500 stands for zero in the data rows.
Some points, each followed by its number:
array([718, 422, 361, 340, 418, 705, 397, 538, 420, 374, 361, 442, 624, 358, 535, 468, 339, 347,
       357, 335, 333, 542, 407, 346, 602, 449, 461, 354, 535, 586, 714, 349, 571, 388, 642, 552,
       690, 602, 483, 333, 332, 615, 662, 736, 339, 415, 345, 337, 469, 344, 467, 450, 711, 544,
       369, 648, 532, 457, 608, 604, 600, 403, 384, 453, 418, 356, 540, 395, 504, 682, 399, 349,
       434, 585, 524, 332, 649, 488, 448]) 0
array([501, 384, 573, 341, 343, 732, 654, 595, 512, 482, 376, 711, 674, 358, 684, 350, 339, 347,
       415, 335, 357, 426, 354, 374, 394, 368, 564, 426, 603, 431, 731, 584, 622, 353, 640, 617,
       724, 725, 586, 407, 332, 446, 691, 736, 516, 428, 345, 337, 502, 347, 428, 524, 668, 506,
       380, 505, 568, 625, 606, 587, 710, 468, 574, 359, 338, 441, 623, 530, 375, 489, 339, 417,
       457, 516, 622, 412, 718, 617, 366]) 1
array([489, 333, 371, 432, 531, 732, 425, 632, 459, 462, 454, 380, 719, 439, 619, 345, 356, 506,
       446, 335, 354, 581, 378, 448, 445, 448, 588, 354, 475, 621, 519, 478, 452, 353, 656, 479,
       491, 519, 470, 698, 332, 635, 511, 736, 624, 385, 345, 444, 643, 453, 562, 575, 336, 596,
       661, 649, 432, 675, 580, 358, 540, 478, 550, 624, 338, 451, 479, 384, 610, 407, 431, 361,
       599, 420, 556, 603, 659, 620, 343]) 2
array([350, 394, 452, 520, 539, 730, 724, 624, 502, 483, 376, 343, 682, 467, 360, 410, 339, 399,
       413, 399, 333, 602, 354, 720, 480, 429, 495, 354, 573, 599, 489, 608, 513, 353, 389, 690,
       494, 350, 337, 619, 332, 338, 577, 528, 616, 447, 416, 337, 558, 368, 719, 579, 336, 428,
       719, 476, 396, 609, 424, 376, 632, 350, 381, 407, 338, 449, 418, 335, 573, 511, 475, 337,
       715, 569, 518, 692, 693, 620, 343]) 3
array([586, 647, 489, 715, 569, 732, 724, 676, 707, 338, 677, 343, 682, 429, 481, 345, 713, 548,
       388, 586, 412, 627, 362, 472, 618, 362, 633, 473, 507, 527, 399, 512, 518, 353, 448, 539,
       387, 370, 337, 507, 552, 712, 587, 431, 713, 447, 345, 478, 472, 344, 453, 629, 336, 459,
       736, 349, 458, 410, 411, 400, 431, 350, 445, 393, 338, 641, 417, 335, 709, 421, 368, 351,
       471, 343, 487, 447, 647, 582, 343]) 4
array([517, 579, 475, 701, 544, 631, 724, 548, 478, 338, 656, 370, 719, 471, 506, 440, 699, 509,
       462, 507, 400, 609, 354, 613, 687, 424, 538, 449, 563, 363, 361, 633, 501, 404, 470, 596,
       359, 420, 627, 546, 637, 338, 584, 361, 502, 534, 345, 403, 381, 697, 719, 480, 343, 545,
       572, 349, 414, 597, 488, 380, 422, 350, 355, 382, 338, 568, 425, 340, 565, 456, 400, 473,
       340, 363, 512, 467, 682, 587, 343]) 5
array([666, 608, 498, 629, 506, 468, 415, 667, 468, 338, 731, 343, 435, 358, 469, 435, 611, 585,
       447, 597, 522, 685, 561, 387, 629, 546, 631, 354, 479, 579, 472, 389, 447, 394, 575, 509,
       575, 376, 641, 390, 553, 338, 498, 587, 522, 497, 345, 392, 340, 536, 477, 467, 544, 506,
       362, 349, 602, 381, 596, 396, 425, 350, 355, 455, 532, 677, 399, 440, 455, 357, 339, 468,
       618, 520, 493, 507, 571, 576, 460]) 6
array([563, 586, 482, 715, 343, 369, 391, 419, 466, 338, 731, 350, 485, 527, 372, 511, 607, 722,
       500, 624, 558, 564, 526, 346, 733, 358, 534, 650, 375, 558, 356, 349, 441, 376, 576, 441,
       503, 350, 681, 636, 535, 593, 618, 361, 548, 363, 558, 377, 468, 552, 511, 623, 619, 450,
       465, 349, 456, 500, 526, 361, 498, 379, 385, 388, 620, 454, 355, 335, 572, 369, 444, 545,
       468, 470, 436, 553, 550, 562, 601]) 7
array([725, 504, 424, 538, 343, 357, 441, 484, 611, 338, 731, 489, 433, 610, 512, 703, 684, 555,
       466, 563, 611, 714, 569, 540, 404, 358, 594, 354, 465, 413, 356, 372, 473, 420, 647, 589,
       630, 410, 676, 552, 512, 486, 598, 523, 625, 353, 497, 368, 404, 484, 655, 545, 610, 479,
       487, 349, 415, 578, 544, 390, 345, 350, 410, 392, 580, 375, 355, 553, 554, 357, 676, 337,
       560, 557, 549, 696, 423, 603, 512]) 8
array([698, 602, 458, 570, 362, 357, 349, 624, 520, 338, 683, 587, 411, 433, 416, 648, 609, 475,
       486, 608, 554, 527, 582, 416, 516, 439, 551, 511, 463, 633, 356, 349, 356, 477, 655, 511,
       563, 371, 549, 576, 549, 408, 417, 426, 543, 353, 559, 337, 447, 519, 719, 401, 597, 617,
       362, 349, 424, 571, 588, 376, 345, 350, 418, 394, 556, 549, 387, 648, 601, 579, 605, 446,
       368, 485, 335, 578, 363, 649, 643]) 9
array([580, 530, 433, 466, 511, 414, 383, 611, 547, 338, 731, 537, 344, 591, 369, 720, 601, 722,
       464, 586, 524, 521, 729, 346, 415, 358, 548, 354, 339, 481, 512, 349, 723, 584, 536, 667,
       724, 389, 545, 475, 593, 385, 452, 559, 522, 373, 640, 337, 340, 626, 345, 518, 702, 564,
       558, 349, 550, 364, 584, 422, 392, 447, 355, 428, 634, 342, 442, 550, 511, 357, 426, 529,
       499, 510, 335, 697, 414, 526, 680]) 10
array([531, 677, 410, 498, 576, 357, 349, 516, 707, 444, 648, 567, 344, 463, 385, 720, 493, 482,
       357, 642, 638, 459, 729, 346, 359, 509, 634, 354, 413, 595, 356, 452, 723, 455, 688, 413,
       558, 350, 542, 707, 530, 338, 486, 547, 569, 353, 572, 337, 340, 546, 584, 486, 684, 632,
       370, 419, 357, 341, 573, 448, 524, 454, 355, 359, 713, 540, 490, 603, 536, 357, 444, 529,
       648, 580, 493, 473, 343, 571, 487]) 11
array([529, 384, 481, 481, 607, 427, 456, 645, 552, 389, 731, 718, 396, 612, 565, 720, 594, 638,
       357, 664, 633, 508, 656, 346, 546, 502, 643, 479, 374, 643, 380, 612, 360, 653, 454, 475,
       549, 651, 521, 544, 588, 376, 689, 420, 390, 392, 400, 470, 340, 486, 719, 535, 527, 557,
       492, 472, 386, 341, 709, 464, 467, 350, 451, 359, 605, 654, 417, 655, 623, 399, 339, 712,
       621, 632, 593, 642, 426, 530, 505]) 12
array([581, 484, 381, 569, 694, 407, 349, 428, 563, 338, 716, 718, 403, 620, 460, 539, 619, 630,
       448, 622, 584, 355, 729, 410, 406, 597, 491, 354, 509, 544, 356, 618, 454, 560, 567, 594,
       409, 569, 419, 445, 522, 338, 464, 431, 339, 378, 397, 390, 340, 459, 501, 624, 641, 454,
       368, 473, 424, 460, 664, 416, 435, 407, 376, 375, 619, 605, 491, 621, 629, 357, 339, 664,
       715, 624, 607, 585, 503, 364, 674]) 13
array([452, 657, 349, 419, 667, 489, 425, 712, 549, 577, 578, 510, 441, 538, 400, 705, 392, 598,
       357, 534, 559, 463, 560, 346, 380, 381, 426, 357, 639, 496, 503, 602, 613, 430, 436, 666,
       378, 559, 428, 467, 502, 338, 417, 363, 511, 462, 375, 373, 340, 480, 345, 502, 535, 446,
       362, 565, 366, 671, 513, 358, 450, 604, 452, 486, 568, 592, 538, 645, 628, 421, 339, 622,
       522, 425, 613, 426, 491, 584, 718]) 14
array([350, 555, 349, 412, 469, 623, 349, 413, 556, 569, 425, 571, 431, 514, 360, 701, 546, 430,
       357, 521, 558, 523, 582, 347, 557, 454, 573, 354, 549, 605, 543, 349, 561, 406, 437, 589,
       353, 657, 513, 540, 418, 450, 498, 374, 519, 408, 451, 496, 447, 344, 589, 578, 552, 570,
       447, 437, 359, 406, 607, 452, 485, 492, 511, 449, 539, 691, 513, 652, 536, 377, 624, 473,
       340, 477, 468, 623, 461, 599, 563]) 15
array([350, 597, 363, 481, 343, 583, 349, 369, 436, 370, 494, 476, 504, 521, 360, 615, 460, 348,
       392, 385, 593, 398, 496, 499, 447, 450, 538, 411, 570, 453, 536, 507, 522, 373, 558, 613,
       420, 449, 462, 651, 550, 338, 573, 471, 410, 506, 410, 497, 516, 391, 361, 408, 554, 559,
       362, 533, 444, 341, 538, 358, 505, 453, 606, 662, 569, 392, 450, 648, 591, 372, 362, 468,
       481, 600, 614, 678, 418, 570, 710]) 16
array([416, 612, 390, 660, 343, 420, 683, 545, 576, 526, 418, 343, 411, 372, 450, 594, 445, 378,
       366, 335, 524, 391, 403, 346, 573, 452, 467, 475, 432, 560, 597, 370, 544, 359, 574, 450,
       434, 404, 470, 617, 546, 368, 437, 483, 570, 410, 474, 646, 584, 344, 486, 567, 551, 414,
       362, 368, 474, 653, 335, 407, 359, 421, 468, 469, 398, 336, 355, 653, 600, 548, 497, 423,
       499, 523, 477, 607, 622, 496, 494]) 17
array([387, 541, 349, 574, 343, 471, 580, 560, 632, 508, 387, 718, 528, 639, 397, 544, 600, 386,
       492, 342, 615, 340, 518, 436, 504, 367, 543, 541, 589, 506, 695, 471, 612, 353, 415, 479,
       388, 533, 590, 521, 576, 454, 568, 361, 575, 378, 445, 525, 519, 344, 646, 385, 525, 483,
       448, 490, 473, 629, 622, 495, 345, 405, 488, 536, 457, 586, 355, 603, 709, 357, 654, 632,
       576, 606, 663, 490, 532, 460, 712]) 18
New points follow, each followed by the numbers of its three nearest points above by angle, seen from the average point of the numbered points, nearest first.
array([403, 333, 680, 574, 624, 548, 538, 645, 474, 545, 380, 343, 564, 358, 454, 542, 558, 347,
       732, 578, 333, 340, 550, 572, 361, 733, 352, 489, 533, 344, 431, 724, 435, 504, 395, 332,
       724, 725, 471, 596, 564, 402, 469, 661, 375, 728, 570, 462, 340, 710, 469, 689, 336, 712,
       501, 644, 731, 427, 335, 695, 598, 725, 722, 549, 338, 336, 573, 335, 335, 732, 714, 594,
       340, 343, 434, 433, 718, 504, 470]) 1 2 5
array([481, 476, 685, 340, 718, 357, 378, 554, 471, 621, 576, 541, 719, 521, 707, 402, 420, 645,
       732, 568, 533, 340, 540, 560, 359, 733, 334, 729, 419, 614, 573, 666, 403, 507, 339, 535,
       386, 576, 471, 333, 332, 640, 334, 361, 516, 664, 408, 560, 592, 602, 446, 710, 336, 619,
       573, 724, 692, 489, 484, 634, 575, 641, 696, 583, 358, 516, 703, 356, 335, 537, 339, 579,
       370, 451, 341, 332, 587, 345, 343]) 2 1 14
array([428, 479, 349, 436, 542, 469, 450, 337, 582, 636, 441, 560, 344, 358, 399, 345, 401, 452,
       451, 514, 581, 563, 545, 346, 359, 485, 491, 533, 648, 490, 529, 531, 697, 367, 605, 519,
       350, 629, 508, 492, 640, 432, 589, 381, 580, 489, 565, 628, 340, 381, 475, 335, 634, 482,
       498, 368, 519, 524, 434, 358, 345, 608, 504, 359, 619, 477, 442, 659, 557, 372, 676, 712,
       582, 370, 710, 580, 414, 419, 433]) 18 15 14
array([627, 333, 687, 488, 718, 429, 571, 629, 589, 713, 442, 343, 639, 447, 593, 419, 534, 525,
       732, 429, 340, 340, 477, 715, 359, 663, 334, 665, 394, 449, 532, 589, 387, 600, 339, 534,
       509, 566, 669, 333, 366, 610, 334, 585, 467, 728, 599, 707, 448, 684, 499, 682, 336, 381,
       465, 724, 684, 386, 335, 732, 659, 619, 627, 456, 338, 462, 621, 335, 335, 708, 494, 572,
       391, 343, 492, 423, 688, 468, 551]) 1 2 0
array([350, 597, 543, 530, 343, 421, 457, 474, 516, 546, 356, 343, 600, 376, 529, 508, 493, 436,
       457, 335, 597, 606, 465, 433, 518, 485, 409, 457, 666, 562, 436, 711, 575, 399, 339, 626,
       516, 350, 414, 528, 595, 424, 513, 494, 566, 388, 625, 421, 715, 458, 605, 586, 533, 550,
       509, 441, 357, 613, 534, 436, 421, 356, 418, 359, 460, 346, 355, 472, 588, 372, 339, 602,
       599, 529, 602, 470, 377, 571, 544]) 3 17 18
array([517, 497, 416, 481, 464, 494, 422, 343, 638, 679, 374, 504, 344, 432, 360, 477, 467, 531,
       447, 517, 566, 588, 461, 720, 430, 358, 606, 465, 533, 377, 527, 530, 452, 575, 565, 419,
       364, 636, 534, 337, 537, 507, 581, 361, 676, 501, 466, 544, 424, 703, 419, 335, 515, 413,
       362, 406, 422, 441, 548, 441, 374, 638, 355, 507, 713, 506, 490, 416, 675, 389, 543, 447,
       715, 637, 384, 547, 486, 544, 446]) 18 15 14
array([457, 636, 697, 340, 680, 357, 495, 626, 566, 713, 616, 660, 659, 527, 614, 387, 475, 655,
       732, 496, 408, 340, 661, 346, 475, 733, 334, 665, 339, 719, 605, 724, 348, 679, 339, 585,
       526, 462, 659, 333, 364, 667, 334, 418, 534, 633, 498, 537, 647, 633, 620, 572, 336, 678,
       430, 724, 704, 525, 376, 600, 695, 687, 655, 576, 392, 468, 729, 335, 335, 559, 560, 559,
       340, 554, 560, 332, 580, 435, 343]) 1 2 0
array([418, 333, 706, 616, 642, 450, 373, 524, 429, 617, 380, 343, 568, 498, 735, 360, 464, 528,
       732, 412, 333, 340, 354, 498, 376, 675, 334, 608, 613, 554, 607, 607, 409, 520, 339, 332,
       523, 725, 456, 333, 434, 552, 334, 598, 461, 724, 650, 586, 407, 718, 345, 501, 336, 450,
       395, 714, 718, 544, 335, 732, 720, 455, 730, 397, 338, 336, 665, 335, 335, 608, 685, 618,
       497, 343, 536, 504, 630, 336, 415]) 1 2 0
array([526, 422, 370, 340, 437, 392, 400, 337, 662, 503, 466, 651, 355, 371, 360, 506, 356, 458,
       357, 672, 597, 612, 613, 562, 359, 386, 673, 574, 714, 344, 356, 371, 470, 518, 564, 435,
       350, 439, 437, 540, 535, 568, 533, 606, 586, 353, 720, 572, 375, 571, 345, 360, 577, 410,
       558, 349, 387, 377, 517, 536, 345, 400, 355, 429, 490, 536, 405, 578, 544, 364, 605, 644,
       408, 533, 476, 520, 357, 635, 603]) 11 15 9
array([463, 333, 577, 340, 473, 440, 555, 337, 332, 565, 626, 710, 534, 733, 735, 345, 339, 496,
       397, 467, 546, 652, 421, 460, 734, 632, 334, 729, 339, 344, 356, 536, 348, 353, 339, 410,
       524, 540, 337, 333, 590, 552, 506, 536, 384, 684, 474, 518, 606, 579, 704, 335, 648, 712,
       411, 595, 357, 504, 472, 523, 670, 350, 683, 734, 568, 336, 524, 496, 489, 732, 515, 337,
       534, 343, 335, 583, 397, 332, 399]) 0 2 1
